(in the rows, 128 means zero)
One hidden turn or mirror swaps the rows below in pairs. Which row is each named row swapped with?
The rows were stretched afterwards, more along some directions than others.
Dipi: [ 97 117 125 113 140 123  87 134 103 147 170 118 103 164 106 157]
dozas: [122 157 125 126 146 111  96 131 102 143 159  86 131 138  91 151]
guzas: [102 130 120 130 129 112  93 112 108 137 157 107 119 151  84 152]
Kuz: [114 148 122 123 114 128 100 117 106 160 179 133 118 167 120 155]
zede: [146 157 126 123 117 132 108 130 104 152 145 133 116 131 114 140]
Novu: [106 133 120 147 143 138 106 122 101 129 166 102 120 145  94 165]
gos: [101 122 128  99 137 124  84 112 100 145 146 118 120 159 107 161]
mapat: [ 96 155 142  99 139 121  76 113  87 139 121 127 109 130 108 161]
mena: [122 133 130 112 114 129  78 118 103 129 156 129 118 150 113 161]
kot: [ 95 139 121 124 134 113  82 110 104 138 153 110 118 149  84 157]
tuvav: [120 136 137 115 129 124  94 145 117 155 173 109 124 149 115 137]
kozo: [109 130 119 131 157 132 111 141  93 134 174 114 104 144  92 140]
sutik: [ 91 157 126  99 123 135  78 110  99 151 133 118 134 155 105 149]
rivus: [120 144 130 125 160 113  75 151  91 142 159 132 100 131 113 151]
Fivog: [ 97 160 126 119 132 119 123 144 100 161 157 126 112 156  84 136]
Mem: [113 158 120 121 139 138  72 125 107 143 153 126 133 153 114 140]
Domu: [ 76 151 132 101 126 141  91  99  91 159 147 150 122 159 106 151]
Mogo: [100 146 129 102 114 118 118 118 106 139 137 113 120 160  94 125]
Lalom: [ 96 150 126 127 120 119 124 119  88 152 155 137 122 158 113 142]
tizab: [131 145 121 127 102 119 118 135 126 146 178  91 135 144 108 125]
soken: [100 144 120 127 138 108  97 119 109 142 163  90 126 155  82 147]
Vosa: [102 178 122 126 131 129  89 102 102 136 121 143 116 137 126 151]
falen: [ 76 150 140 101 116 107  90 105 107 140 142 100 134 143 109 137]
fup: [118 171 126 112 105 115 100  98 113 148 152 119 137 157 109 152]
nonob: [106 152 140 122 126 109 110 125 106 131 158 120 123 146 126 132]
soz: [128 114 111 146 124 126 125 137 118 136 174  97 122 142  98 146]
num: [101 168 145 103  96 128  99  97 103 144 137 126 129 151 118 139]
lal: [115 144 126 108 125 133 106 138 119 161 144 114 103 147  88 145]
rute: [122 160 113 142 114 127 111 121 102 163 162 112 141 143  82 146]
Vuzo: [111 158 123 121 115 118 134 110  85 137 147 118 133 152 106 157]
zim: [120 139 138 121 139 129  89 139 105 143 152  95 119 134 102 131]
nulom: [107 135 144 121 133 123 111 132  79 157 130 123 135 131  89 125]
rut: [ 73 140 130 117 108 122 109  89  98 143 133 126 135 150 107 160]
binuz: [ 88 147 140  95 125 117 114 128 103 151 140 117 122 163  80 121]
Fet: [138 134 126 129 130 132  82 127 109 131 160 132 127 149 116 147]
veni: [ 99 140 148 112 133 120 109 130  83 152 135 117 136 144  83 136]
zet: [ 91 139 131 128 151 109 105 132  85 143 166 107 107 151  99 151]
Nesa: [105 146 116 126 156 130  64 131 115 149 157 148 107 156 118 144]
vug: [112 169 114 131 108 121 105 106 112 156 167 108 144 159  95 153]
Fuzas: [ 98 135 130 130 115 139 119 100 108 154 148 132 129 158  98 143]
Ver: [101 116 132 101 115 137  88 130 102 165 134 131 108 157  83 134]
tum: [122 155 135 113 123 118 100 137  98 165 152 153 110 143 112 139]
Vedi: [114 159 115 143 113 128 108 114  98 159 160 109 145 144  86 156]
kasi: [ 94 157 126 128 121 130  95 112  76 136 123 136 121 140 103 148]

rivus pairs with tum
Mogo pairs with sutik
dozas pairs with fup
kozo pairs with Domu

